In the rows, zero is written as 128.
Each named turn below is shown by a few rows before and after it. Which turns, in which order, take the first row of each later pair to the second? The first pair is answered.
Masuk (before -> after):
[122  92 146 111 128 115  83  86 180 141 137  93 143 154 153 124 145 101
 137  96 107 135 152 126 138 122 137 165 112 129 156 167 190 152  75 147]  ->  [135 129 127 117 129  92  91  91 178 104 163  94 119 135 128 113 135  93
 148 126 119 122 179 159 147 132 119 153 105 139 118 205 153 160  88 158]
[102  99 159 137 118 133 137 144 130 146 126 145 144 127 143 130 137 153
 118 130 135 129 150 114 109 122 124 133 150 134 146 103 139 108 118 109]  ->  [117  87 160 138 124 128 112 125 127 137 133 127 140 114 137 124 158 144
 136 113 124 126 127 135 138 125 126 126 129 142 133 123 140 107 101  87]
[148 126 128  99 132 121 130 184  88 119 145 187 115 104  84 130 148 180
 154 149 150 116 155 160 152 149 124  65 116 157 113 152 100 144 123  91]  ->  [130 121 136  97 126 135 154 203  88 142 132 205 125 125  99 141 132 193
 134 155 159 124 171 126 116 144 127  77 139 146 140 114 110 145 136 109]
kitem (before -> after):
[118  86 133 114 135 107 151 152 123 129 136 191 139  88 139 160 107 125
 121 161 196 121 129 152 178 132 130 117 160 107 128 149 131 150 178 143]  ->  [114  97 136 117 131  88 106 119 145 118 135 153 150  93 171 140 113 102
 123 147 183 120 157 140 144 133 114 140 127 127 117 187 166 163 185 177]
[100  91 122  90 174 116 123 121  94 123 163 101  74 141 113 121 162 148
 100 128 133 121  55 142 144 141  56 185 105 100 134 142 171 171  93  44]  ->  [ 71 106 122  89 166 125 166 158  96 141 146 125  83 164 127 128 124 166
  65 147 151 125  94  97  88 136  53 200 135  90 156 106 171 177 124  85]
[153 142 110 136 141 159 147 121 120 134 162 155 126 102 108 126 166 153
 116  99 117 135 131 114 178  97 188  99 143 132 105 127 133 127 101 111]  ->  [128 162 115 140 131 157 152 126 135 141 152 151 140 126 139 123 141 153
  93 107 121 136 176  73 118  93 177 121 147 132 118 120 149 133 131 163]
[150 161 150 141 136 107  84  94 114 135 163 100  84 163  90 133 142 100
 143 176 151 133 125 183  89 129 128 149  78 122 104 213 118 123 202 148]  ->  [151 148 144 136 137 127 138 135  88 151 160 146  68 161  56 158 134 130
 138 199 173 134 102 194 119 129 146 127 119  97 120 164  78 113 202 117]
dogo (before -> after):
[139 116 125 123 135 132 139 137 105 118 133 151 108 122 107 131 122 132
 144 138 140 131 110 155 160 136 133 105 133 141 122 123 101 128 129 105]  ->  [137  95 135 121 134 145 130 134 107 138 120 149 123 132 118 136 132 132
 141 123 132 134  95 141 159 132 142 115 130 135 142 105 119 127 122  97]
[105 131 148 131 126 130 143 166 132 135 105 116 125 153 131 140 100 122
  78 146 149 115 158 114  75 122 104 116 140 104 130 105 109 152 163 176]  ->  [129 146 133 133 135 107 124 151 127 100 135 101 100 119 100 128 117 108
 106 157 146  99 149 170 124 133  98  94 119 116  82 153  78 156 150 150]
[ 80 156 143 130 121 119 105 126 147  97 166  98 112 135 140 114 181 135
 134 121 103 115 151 123 122 177 111 129 103 170 131 121 168 126  99 114]  ->  [ 72 151 150 131 117 124 108 128 150 108 161  94 118 144 148 121 180 137
 129 117 103 117 150 108 110 173 114 138 106 167 146 110 177 124  98 116]
[110 114 134 149 128 123 115 119 122 143 125 117 135 134 144 147 131 108
 130 113 117 130 113 113 135 120 111 141 130 132 136 133 158 125 113 126]  ->  [ 99 132 133 148 124 119 133 132 126 137 127 125 133 140 145 146 114 114
 117 126 129 130 137 107 116 120 105 145 140 131 136 130 150 129 130 148]
Robil (before -> after):
[ 96 113 126 138 114 135 121 118 116 155 116 139 106 124 126 132 146 151
 133 125 128 128 119 106 119 110 138 111 152 114 151 147 129 139 102 112]  ->  [ 91 136 126 140 116 125 123 120 122 145 121 133 107 125 134 126 133 151
 128 137 134 125 146  99  96 111 128 115 152 121 141 160 125 147 116 138]
[125 186 144 175 126  72 113 152 110 106 170  77  79 107 170 132 100 164
 131 123  96 175 166 110 105 124 126 101 111 167 116 124 172 176 156 147]  ->  [147 151 148 172 129  82  99 141  97 109 172  76  74  88 148 137 134 163
 151 101  86 177 109 141 168 129 143  80 107 161 118 120 166 162 119  89]
[161 108 114  95 178 128 121 162 101 150 130 131 109  57 125 148 115 137
 142 150 164 110 124 148 175 158 185 136 134  85 161 124 119 131 127  90]  ->  [140 121 121  95 172 135 139 177 110 162 114 137 122  82 145 151  91 140
 120 158 173 114 155 112 125 151 183 153 149  82 177 103 131 136 149 128]
Tobug (before -> after):
[146  96 121 163 129 142  98  95 139 128  84 102 144 101 161 113 133 133
 110 108 103 135  99 112 152 120 151 143 135 129 171 173 161 127 131 156]  ->  [142  98 121 163 130 145 102  93 142 128  80 103 146 103 163 115 130 134
 109 108 107 137 105 107 147 122 153 148 139 130 174 170 165 127 134 161]
[126 122 138 158 138 130  91 109 143 103 153 119 119 109  87 120 132 132
 150 139 105 135 117 136 136 133 162 102 136 114 124 153 104 147 120 109]  ->  [123 106 143 156 136 146  99 114 137 118 142 133 124 114  86 126 134 140
 147 130 105 142 101 129 140 130 175 101 146 103 142 130 109 142 113  96]
[143 107 151 124 121 155 137 145 111 145 122 152 126 128 106 159 139 135
 139 133 138 129  91 155 176 128 152 114 124 137 142  93 114 109 116  93]  ->  [125 112 157 122 117 160 152 157 118 160 115 157 139 147 122 163 123 146
 121 140 143 132 113 123 140 124 149 131 136 132 158  74 122 114 132 122]
[120  93 122 133 117 143 130 121 136 108 107 142 124 147 152 125 158 150
 153 113  90 108 121 105 111 125 114 171 138 145 106 165 140 143  94 141]  ->  [122  94 122 133 118 145 129 122 137 108 110 142 122 145 151 125 159 148
 155 114  89 109 120 110 113 124 113 168 137 147 105 170 141 142  94 141]

(2 to 3 turns a pair)
[123 150 125 130 126 128 164 142 138 127 130 138 129 138 123 133  99 135
 114 148 148 127 159 113  92 129 116 139 138 128 128 120 118 126 156 152]  ->  [139 109 139 130 131 132 104  92 144 136 124 106 149 132 139 125 148 116
 138 100 113 136 110 122 128 124 129 140  97 136 133 137 159 123 115 113] -> kitem then dogo
[140 112 131 139 109 102  89 121 126 135 114  99 124  94 163 128 163 102
 130 123 119 150 123 160 171 107 107 131 121 122 139 167 144 152 128 104]  ->  [125  96 140 135 105 130 128 151 115 167  93 125 134 117 169 148 149 127
 108 121 128 160 118 128 151  98 121 137 155 101 174 115 146 146 132 107] -> kitem then Tobug then Masuk
[126 159 114 128 111 149 107 100 120 113 125 128 150  97 118 132  83 104
 122 130 159 124 170 142 114 101 102  70 150 131 113 129 136 109 155 161]  ->  [123 149 118 129 109 152  98  94 127 117 119 121 160 105 134 132  83 103
 116 120 153 129 170 128 104  99 106  79 148 131 120 129 151 112 150 164] -> Masuk then Tobug
[118 110 123 127 114 136 161 115  91 134 119 144 120 151 168 157 120 166
 152 100 102 106  99  86 129 139  99  90 122 125 112 101 105 134 106 107]  ->  [110 128 124 128 109 129 162 113 102 129 116 142 124 158 180 151 106 163
 145 108 104 104 126  73  98 137  91 100 121 126 112 107 110 139 121 136] -> Masuk then kitem
[143 123 137 112 157 120 136 126 106 132 117 146 116 121 125 152 120 163
 128 135 148 130 103 149 145 133 123 133 120 109 148 104 100 122 123 101]  ->  [135 127 145 113 150 112  98  95 127 134 109 116 139 134 166 138 123 143
 125 113 134 130 124 123 109 128 117 157  94 120 151 128 140 131 129 135] -> kitem then Masuk
[120 156 150 133 130 115 115 113 147 125 121 127 141 128 160 107 106 126
 107 140 129 124 164  82  95 108 114 161 116 118 126 140 139 135 139 156]  ->  [135 101 163 127 133 141 115 117 129 153 110 142 146 124 142 126 140 139
 119 113 118 135  92  93 150 109 138 145 125 104 154 101 143 116 102  92] -> kitem then dogo
[128 122 108 126 132  95  77 106 130 109 151  80 130 139 112 135 180 102
 148 107 103 135 107 146 162 131 135 135  91 109 133 177 156 128 111 116]  ->  [132 125 102 127 135  98  89 118 121 103 158  94 118 131  92 140 179 106
 149 117 108 132 103 162 179 135 138 125 101 103 128 173 140 126 109 101] -> Tobug then Tobug then Masuk
[130 122 137 130 121 141 113 124 134 135 109 120 131 122 134 128 139 120
 130 113 129 121 117 129 137 111 145 127 130 131 143 108 143 126 118 112]  ->  [122 142 129 131 120 141 141 145 132 125 115 137 121 126 125 132 118 131
 122 137 148 117 140 128 121 112 137 124 144 128 138 105 124 126 137 131] -> Masuk then kitem
[103 139 132 152 176 157 145 160 152 122  99 131 130  86  91 209 155 141
 114 131 153 116 136  53 111 110 120 116 163 140 148 143  87 110 134 146]  ->  [111 133 140 155 176 144  93 116 168 114 101  92 143  85 115 191 178 118
 129 101 129 115 131  55 107 108 114 129 123 160 138 179 122 113 123 150] -> kitem then dogo
[100 168 123 124 119 143 176 170 130 118 124 169 130 136 122 134  74 138
  97 169 148 131 169 114  78 114 118 133 186 112 123 105  94 132 161 171]  ->  [128 139 119 123 127 151 179 172 107 113 137 177 107 108  82 142 106 144
 125 164 143 127 108 170 157 126 133 102 187 101 112 101  63 119 131 104] -> kitem then kitem
[121  73 170 101 105 123 146 142 125 148 119 132 111 106  93 145 123 133
 132 143  90 127  97 153 154 113 145 156  82 148 173  89 105 130  80  74]  ->  [116  81 178 104 104 110 107 114 145 143 115 102 130 114 126 130 128 111
 133 125  77 128 118 134 123 109 135 177  52 163 169 116 143 139  86 101] -> kitem then Masuk
[145 129 136 140 132 133 115 119 119 125 146 117 126 119 140 117 130 132
 140 126 128 143  88 137 142 119 138 121 107 138 108 148 116 132 131 102]  ->  [136 145 129 143 133 133 148 143 114 120 149 136 117 123 127 124 109 143
 130 148 143 142 109 133 129 121 134 118 128 133 106 137  94 135 150 116] -> kitem then dogo
[141 111 134 151 142 125  93 113 135  96 147 140 112 104  80 113 162 129
 155 146 126 141  92 184 193 126 149  95 154 134 115 127 112 115 102  61]  ->  [104 159 146 153 128 105  79 102 175  97 128 114 146 145 148  93 117 114
 120 153 124 146 190 106  65 115 120 146 142 153 125 142 165 139 149 171] -> Tobug then kitem then Tobug
[126  93 108 158 163 155 127 166 159 133 122 135 128 105 136 132 105 114
 142 138 158 165 113 115 137 134 153 143 136 118 144 115 130 124 116 100]  ->  [134  92 109 160 164 151 106 151 160 126 126 125 129 100 139 126 116 108
 150 130 149 163 107 119 145 136 151 142 125 126 136 132 136 124 110  96] -> kitem then kitem
[151 125 135 142 121 123 117 120 108 125 134 112 129 129 118 138 135 134
 153 128 121 127  98 147 161 131 135 119 132 130 124 131 119 111  95  92]  ->  [145 122 138 141 121 135 134 132 103 137 126 127 127 133 117 144 128 144
 145 133 128 130  99 141 157 132 138 121 146 122 136 109 114 109  98  91] -> Masuk then Tobug then dogo
[125 126 126 117 127 143 166 160 119 130 119 157 107 128  97 142 116 144
 124 141 154 135 132 123 134 122 143 116 163 106 142  97 111 122 125 121]  ->  [130 137 136 121 124 114  90 101 148 111 127  97 128 127 136 110 139 106
 139 111 123 131 151 119 108 124 128 140 106 137 122 163 159 134 120 148] -> kitem then dogo then dogo
[ 91 167 109 184 143  64 146 154 179  95 158 131  83  95 133  95 102 112
 112 121  79 117 191 122  70 124  88 129 119 161  96 150 166 150 142 173]  ->  [ 94 102 120 175 144 120 206 204 139 149 133 192  76 102  91 142 113 156
 108 116  87 132 107 124 134 118 130 103 176 120 152  52 138 123 109  93] -> dogo then kitem then Masuk
[118 114 135 115  93 106 105  91 133 143 142  91 134 131 139 101 185 107
 159  94 119 116 137 111 127 110 144 129 102 137 100 152 157 127 122 166]  ->  [ 98 123 137 115  88 115 137 117 136 154 132 113 139 148 149 112 156 119
 136 112 137 120 164  81  90 105 143 138 127 126 119 123 155 132 146 196] -> kitem then kitem
[124  81 134 144 107  90  92 113 108 125 104 101 176 129 160 118 192 118
 156 103 113 123 109 118 186 122  98 136  86 109 132 143 197  84  95 129]  ->  [111  70 138 140 103 120 151 158  90 154  89 146 175 147 148 145 168 147
 133 120 134 132  98  97 179 119 111 130 132  84 165  83 178  75 103 120] -> Tobug then kitem
[ 94 182 137 136 110  82 147 145 124 153 128 105 149 159 148 119  69 148
 125 106  96 120 168  72  61 123 131 172 123 123 128 126 144 141 178 209]  ->  [ 99 162 132 130 116 108 207 194  95 168 127 155 129 151 101 148  63 180
 123 126 116 120 128  99 113 126 150 140 170  97 143  71  95 127 167 158] -> kitem then kitem
[151 121  99 100 132 134 196 161  88 154 144 181 106 138  88 148 106 158
 120 152 163 141 126 124 146 125  88 152 182  93 103 100 128 135 128 111]  ->  [162 160  89 106 135  93 140 117 109 107 168 131  99 118 105 113 116 120
 139 149 146 125 168 145 132 131  62 158 130 130  56 183 139 151 134 147] -> kitem then Robil then Masuk
[135 140 113 130 134  90 101 112 135 110 143 106 114  91 144 110 144 120
 139 136 112 116 137 142 138 132 123 112 115 147  91 175 151 144 128 145]  ->  [127 148 105 129 130 104 158 156 117 119 144 147  99  92 116 128 120 145
 127 168 136 116 137 147 144 136 125  94 153 128 102 139 112 138 139 136] -> Masuk then Tobug then kitem
[133 108 142 121 115 159 171 174 120 149 129 152  87 185 119 140  95 144
 149 101 178  88 125 122 117 161 133 142 186  92 167  94 146 150 108 110]  ->  [138 127 149 130 113 127  99 116 153 123 139  93 103 184 163 108 109 105
 161  80 149  82 159 118  84 161 110 169 128 125 139 164 190 165 110 149] -> kitem then dogo then Masuk
[154  95 136 134 146 121  73  93 128 123 133  94 125 120 127 121 171 116
 165  86  94 126  90 160 175 137 130 125  92 146 120 157 149 125 102  98]  ->  [141 113 140 138 140 106  63  85 145 121 128  81 138 134 159 109 157 105
 151  88  97 126 131 126 121 136 117 147  82 153 120 169 174 136 120 146] -> kitem then kitem then Tobug
[146 125 112 150 131 114 143 126 102 117 155 125  97 110  95 135 119 126
 124 153 122 133 127 148 179 151 122  98 153 129 107 129  99 131 131 108]  ->  [145 119 116 152 129 123 150 131  97 122 152 133  99 114  94 140 123 130
 124 151 126 134 121 149 179 151 127  97 160 125 116 118  99 130 131 104] -> Masuk then dogo
[114 176 103 128 124 125 134 138 136  96 129 125 124 134 141 124 103 123
  89 158 126 106 161 123  85 128 120 135 135 116  77 133 104 161 138 153]  ->  [137 118 120 125 130 141  80  99 132 117 119  96 138 126 145 127 156 111
 117 101  91 115  82 137 144 125 144 128 106 118  92 133 141 147  87  92] -> Masuk then kitem
[138  89 156 106 164 144 136 146 107 156 124 114 134 133 160 159 159 141
 119 156 149 137 124 150 112 143 137 109 143 122 146  98 128 124  97 106]  ->  [127 113 151 109 162 135 140 151 117 150 122 112 139 143 173 152 139 140
 107 168 156 131 159 132  78 140 125 120 141 125 142 106 130 132 117 142] -> Masuk then kitem
[ 89 167  91 141 132 113 105 114 180 153 147  81 126 170 152 125 117  72
 135 131 135 130 174  60 133 124  98 145 106 130 115 168 144 146 124 180]  ->  [109 142  79 134 138 140 169 165 139 159 155 137  88 148  82 156 124 109
 145 153 159 130 114 110 216 131 121  97 154 103 118 118  78 124 101 102] -> Tobug then kitem
[122  90 181 130 105 112  75 102 168 115  62  47 118 118 155 103 135 112
  99 118 111 135 136  62  88 116 133 139 108 125 147 143 176 115 155 140]  ->  [156  81 160 127 119 111 104 124 131  89  92  77  72  73  81 116 157 126
 134 142 125 124  81 147 188 129 143  84 126 116 115 146 102 103 128  65] -> dogo then kitem
[118 125 139 121 127 152 156 153 128 154 113 154 120 141 136 142 120 144
 111 134 133 130 125 102 107 136 140 131 140 115 153  96 126 114 135 126]  ->  [126 121 133 121 130 153 158 157 121 149 119 159 112 133 123 148 126 146
 117 135 133 129 112 118 126 139 144 118 145 113 149  95 112 112 129 108] -> kitem then kitem then dogo
